Read these off the table that follows.
1) Give the entry just left of -3.17.
2) Give the entry just right of the largest entry.
array([[ 0.00, -0.01,  0.02, -0.02, -0.04,  0.00,  0.01,  0.01,  0.00,
        -0.01, -0.02,  0.00, -0.01,  0.02, -0.01],
       [-1.80, -0.61,  0.59, -1.40,  0.73,  0.67,  0.37, -0.59,  0.44,
        -2.47, -0.19, -0.77,  1.27,  1.91,  0.77],
       [ 0.24, -3.53, -2.83,  0.55,  0.83, -1.89, -0.63, -1.63, -0.86,
        -0.60, -3.08,  3.28, -1.70,  0.01,  2.30],
       [-1.82, -0.60,  0.58, -1.39,  0.73,  0.68,  0.39, -0.61,  0.43,
        -2.46, -0.17, -0.77,  1.27,  1.90,  0.76],
       [-1.49,  0.53,  0.04,  0.46, -0.22,  1.35,  0.18, -0.35, -0.26,
        -0.44, -0.41,  0.31, -0.63, -0.57, -0.49],
       [ 2.65,  2.25, -0.92, -1.29,  1.79, -2.98,  5.79,  3.57,  1.24,
         0.55,  1.15,  0.72,  1.85, -1.79, -0.54],
       [-0.20, -0.15,  2.45, -1.38, -1.05, -0.05, -2.70, -0.52,  0.52,
         3.30,  3.17,  0.75, -1.09,  0.13,  1.85],
       [ 0.48,  0.39, -0.49,  1.27, -0.81,  0.14, -1.50, -0.49, -0.56,
         1.57, -0.34,  1.61, -1.43, -1.28,  0.16],
       [-0.75,  2.48, -0.26,  1.16, -0.08,  1.43,  2.66,  1.35, -0.19,
        -0.12, -0.14, -0.54, -0.23, -2.10, -2.53],
       [ 2.96,  0.11, -0.59,  1.60, -0.62, -0.38, -1.43,  0.28, -0.38,
        -0.91, -1.02, -3.22,  1.78,  1.17, -2.03],
       [-1.63,  0.31, -0.29,  1.36, -0.07,  2.00,  2.41,  0.74, -0.74,
        -0.23, -0.77, -1.81, -1.30, -1.79, -3.24],
       [-0.05,  0.32, -0.65,  1.31,  0.15,  0.94,  2.35,  1.12, -0.52,
        -0.64, -0.92, -2.46, -0.11, -1.08, -3.17],
       [-0.09, -5.07,  2.24, -2.09, -0.01, -1.08, -0.25,  0.09,  0.13,
         3.54,  2.83, -3.22, -2.08,  0.73,  0.00],
       [ 4.09,  0.75, -0.56,  1.72, -1.09, -0.78, -3.45, -0.23, -0.24,
        -1.06, -0.99, -2.74,  2.66,  2.06, -1.02],
       [-2.84, -0.38,  0.48, -1.50,  0.78,  1.33, -0.31, -1.42,  0.41,
        -3.85, -0.82, -0.15,  1.64,  2.72,  1.52]])
1) -1.08
2) 3.57

m = [0.11, -0.02, -0.11, -0.04, 0.18, 0.03, -0.14]
What is the entry just right of -0.11?
A: -0.04
What is the median of all entries?
A: -0.02

grid = [[-1.0, 0.2, 1.0, -1.0, -0.4, -0.1, -1.2, 0.2, 2.2, 0.6], [-0.4, 0.6, -0.8, 1.7, -1.6, -0.3, 0.6, -0.9, -0.1, 0.7], [-1.3, 1.5, 0.8, -0.2, 1.8, 1.6, 1.2, 0.4, -0.9, 1.5]]
Read off the entry just left of -0.3.
Answer: -1.6
The entry just left of -0.2 is 0.8
Read off the entry just left of the smallest entry.
Answer: 1.7
The entry just left of the largest entry is 0.2

X = [ 4.87,  7.32,  6.20,  0.08,  5.87, -6.22,  4.50,  2.28, -6.33]
The entry just left of the centre entry: 0.08
The 1st entry from the right is -6.33
Which number is the 2nd entry? 7.32
The fourth-last entry: -6.22
The entry just left of -6.22 -> 5.87
The third entry from the left: 6.20
Which number is the second entry from the right? 2.28
